Each path is a new rotation, seen through one point. The rows after it are directions, each followed by how far the rotation turns it, in degrees a step (0 if it stays put).
Each turn is a multiple of 5 degrees from 10 to 175, or 0.
Each row of a path follows its step; steps can be skipped.
Rotation 1:
step 1: [ -3   3  -6   4  13 -10  -5  -2  -5   0  -7  -2  -8   5   3   4 -10 -13
   6   2   1  -5  14  -2   0  -6 -12  -3   3  -7  -7  12  -2   6   6  -5
   2  -4   3  14 -13   3  -2  -2  -9   5  -4   0]
step 2: [  6  -1  -2  -1 -12 -16 -12  -7   6 -11  -1   0   4   3  -2   8  -7  -5
   6   9  11  -1   7   0 -12   9 -10  -3  -2   5 -10   9   8   0  10   7
   4  -3   4   6  -7  -1   6   1   3  -2  -1  -5]
step 10: [  9  -9   3  -1  -2  -6  -4   4  12  -4  -2  12  -3  14  -6 -11 -10  -2
  10  14   4  -7   4   7  -6  10   1   1   2  -7   8   3 -10   0 -10  -3
   1  -8   3   1  -6   1  -6   0   4   1  -9  -7]
step 15: [-10   3   8  -7   1   0   2  -3   4 -10  -3   7  -7   4  -7   4   4   1
  -1 -11  -2  -2  -1  -3   0  -2   7  -9  -9 -16 -17  -5   3  -1  -6   0
  -7  -1   3 -10  10  -5   2  -7  -1  -5  -3 -14]
step 20: [ 13  -3  -3   3   3  -4   2  -5  -5  -5  -6   7   6  -3  -4  -2  -9   2
   1   4   7  -7   1  -7  -1  -8 -12  -4  13 -11 -11   3 -12   3   2   0
  -3 -16  -8   5  -4  -5   4   2  -5   2 -12   5]
step 24: [  1  10   4  -5  15 -11   5  -5  -2  -7  -6  -1  -2   2   9  11  -8   4
  -3   4  -6   0  -6 -15 -11   4   2  -5   3   9  -1 -10   3   6   4  14
 -12  -4   3  -4  -3  -2   5   5   5   2   1  -3]
step 27: [  7   1  -5  -4   1  -2 -10  -7  13  -7  -4  -8   1   1   1   2   2  -3
  -3   9   3 -16   3   6  -7  -6  18  -9  -3 -14  10  -5   1  -4  -2  -8
   3   1   0  -6  -1   9   1  -1  -9   5   5   6]
step 29: [ 13  -6   9   3  -1  -2  -5   2   6  -4  -5  12   0  12  -2   4   6 -10
   9  11  -2  -1  -9   2   4   6  -1 -11   6  -4  -1   4   2  -5   1  -4
   5   5   3   5 -18  -1   2  -7   9   3   0  10]
Directions:
[-2  2  2  0  1 -1 -1 -3 -2  0  3  1 -3 -2 -1 -1  5  2 -4  2  3  1  0  0
  0  0  1  0  5 -4  1 -4  2 -2 -1 -1  2  2  4 -3  0  0  2  0  0  0  2  0]
35
[ 1  0  0 -2 -1  0  0 -2  0 -1  0 -1  0 -1  2  4  2 -1  1  0 -1 -6  1  0
  3  1 -2 -4  3  5  2 -2  1  2  2 -4  0  3  0  0 -3  0 -1  0 -2 -2  3  2]
10
[-5 -3 -1 -2 -4  1  0  1 -2 -1 -4 -1  2  2  1  0 -1  3 -1 -3  2 -1 -1  1
 -1 -1 -4  0 -2  0 -1 -2  2  1  3  2  0  2  3 -5 -1 -1  0  0  1 -2 -1 -3]
170
[ 1 -2 -2  2 -1 -3 -5 -2  1  2  0  4  3 -1  4 -2  0  0  2  2  1  0  2  1
  3  1  0  2  0 -3  0  1 -3  2  5 -1  3 -2  0 -1 -4  0  3  0 -1  0 -1 -1]
40
[ 2 -1  4 -1  0  0  3  3 -2  2  0  2 -1 -4  4  0  0  3 -1  1  2 -1 -2 -1
  1  1  0 -5 -1  0 -1  0 -2  2 -3 -2  2 -3  2 -1  1  2 -1 -1  3  0 -3 -3]
70
[ 3  1 -2  1  4 -2  0  0 -3 -2 -3  0 -1  0  3 -2 -2  4 -1 -1  0  1 -1  1
 -3  1 -1 -1 -1  0 -2  0  2 -2  1  1  2 -1 -1 -1 -3  2 -2  5 -5  0  0  2]
95
Rotation 2:
step 1: [ -9   1  13   0  -1 -13  -1   7  -6 -13   7   2   7  -5   1   5   1  -5
   8  -1 -11  -4  -5   2   0  -8   1   6   2  -3 -14   4 -13   2  10 -16
 -11   3  -7  -1   2  -1   0  -8   4   1  -1   1]
step 5: [ 10   2   2  -4  -1   1  -3  -2   9   2   5   8  -3   5  -2   2  -4   1
  15  -3  -4   4 -11  -4 -10   7   2  -1   3  -6  14  -6  -4 -12 -11  -4
 -10 -16   8  -8  -6   3  -5   9   3  -9   1   3]
step 11: [  6 -11   6   8  -2 -12   8 -12   6  -4   3   2   8   6   8  -5  -5  -9
  -3   6   8   2   7   0   3   5   1   4   2   4  -6  -9  11  -5 -14   9
  -3 -12  -1   2   6   0  13  12   0   1   1   2]
step 13: [ 11   3  -8  -4   4  -1   0   5  14   8   3   4 -11   2  -7  -9  -4  -7
   6  -3  13   1  -2  13   1   6  -5  -3   3  -1   2   1   5   1   6  -6
  -9   9   3  -4  -6  -8 -14   1  -8 -14  -2  -5]
step 18: [  4  -2   6   3   2  -3  -2   7  -3  10   3  -6  -3  -3  14   4  -2  -7
   1   3 -16   0   6 -14  -8  13   1   1   1  13   7  -5  -5 -11  10  -1
  -4  -4  -9  -6 -12   7  -2  -1  -5   0   2   8]
step 20: [  0 -11  11   5  -4  -5   1   8  -2  -2   9  -2  -8   4 -22  -4   4  -9
 -12   4   6  -2  -9  -2   2 -12   3   3   1   0  -7  -7  -6   6   4 -11
   2  -3   2  -3   4  -1   6  -2   9  -3   8   9]
step 26: [  3  -6  -6  -6  -4   5  -6   5   6 -12  -2  -9  -7  -4  -1 -10   9 -13
  -2   7   0  -3  13   0   2  11   4  -5   9  12   4  -8   3  -6  10 -14
   8   7   1   1  -1   5  -3  -6   0  -2   0  -5]
step 31: [  4   4   1  10  -5  11 -12  -6 -12   9  10   3 -11   3  -1   6  -2  -2
   3  -8   4   4   7 -12  -7  -6   7   5   5  -1  -6 -12  -3  -5   0   4
  -4   1   2  -6  -5   5  11   7   8  10  -6   8]
Directions:
[ 0  0 -1  0  3 -2  6  0  3 -2  2  2  4  1 -4  2  1  1 -3  2  1 -3  1 -1
  2 -3 -2  1 -4  0  2  0 -3 -4  0  0  0 -1 -1  2  1  1  3  1  2  3  2  0]
80
[-1 -4 -4  0  0 -3 -1  4  0 -2 -2  0  1  1  0  2  0  1  3  1 -1  0  4  1
 -3  5 -2  0 -1 -3  2  1  0 -3  0 -4  0  2  0 -3 -3 -1  2  0 -2  1 -2  0]
90
[ 0  1 -3 -2 -3  4  1  2  3  2  2  3 -2  3  0 -3 -1  1 -1  2  0 -1  0 -3
 -1  2  1 -4  2  2  0 -2 -1 -1  3 -1 -1 -1 -1  0 -4 -1 -3  0  3  4  0  3]
135
[ 2 -2  3  5  3  0  4  2 -1  7  0 -1  0  2 -2  0  1 -1 -4  3  1  3 -1  1
 -2  2  1  0 -2  2 -2 -1  2  0  0  2 -2  1  0 -2 -2 -1  1  3 -1  0  0  1]
160
[-4  0  1  3  1  2  0  1 -2 -1 -2  0 -6 -1 -2  0  1  2  1 -2 -1 -1  1 -2
 -1  1 -2  1 -2 -1  3  1  0  1 -2  5 -3  3 -4  4  0 -3  0  0  2  2  0 -1]
170
[-3  2  0  1  2  0  0 -1  2  2  5  3  0  3  4  1 -1 -1 -1 -1  0  1 -1  0
  3 -1 -2  0 -2 -3  0 -1  0  0  0  0 -4  3  0 -1 -1  0 -2 -4 -4 -1 -4 -1]
125
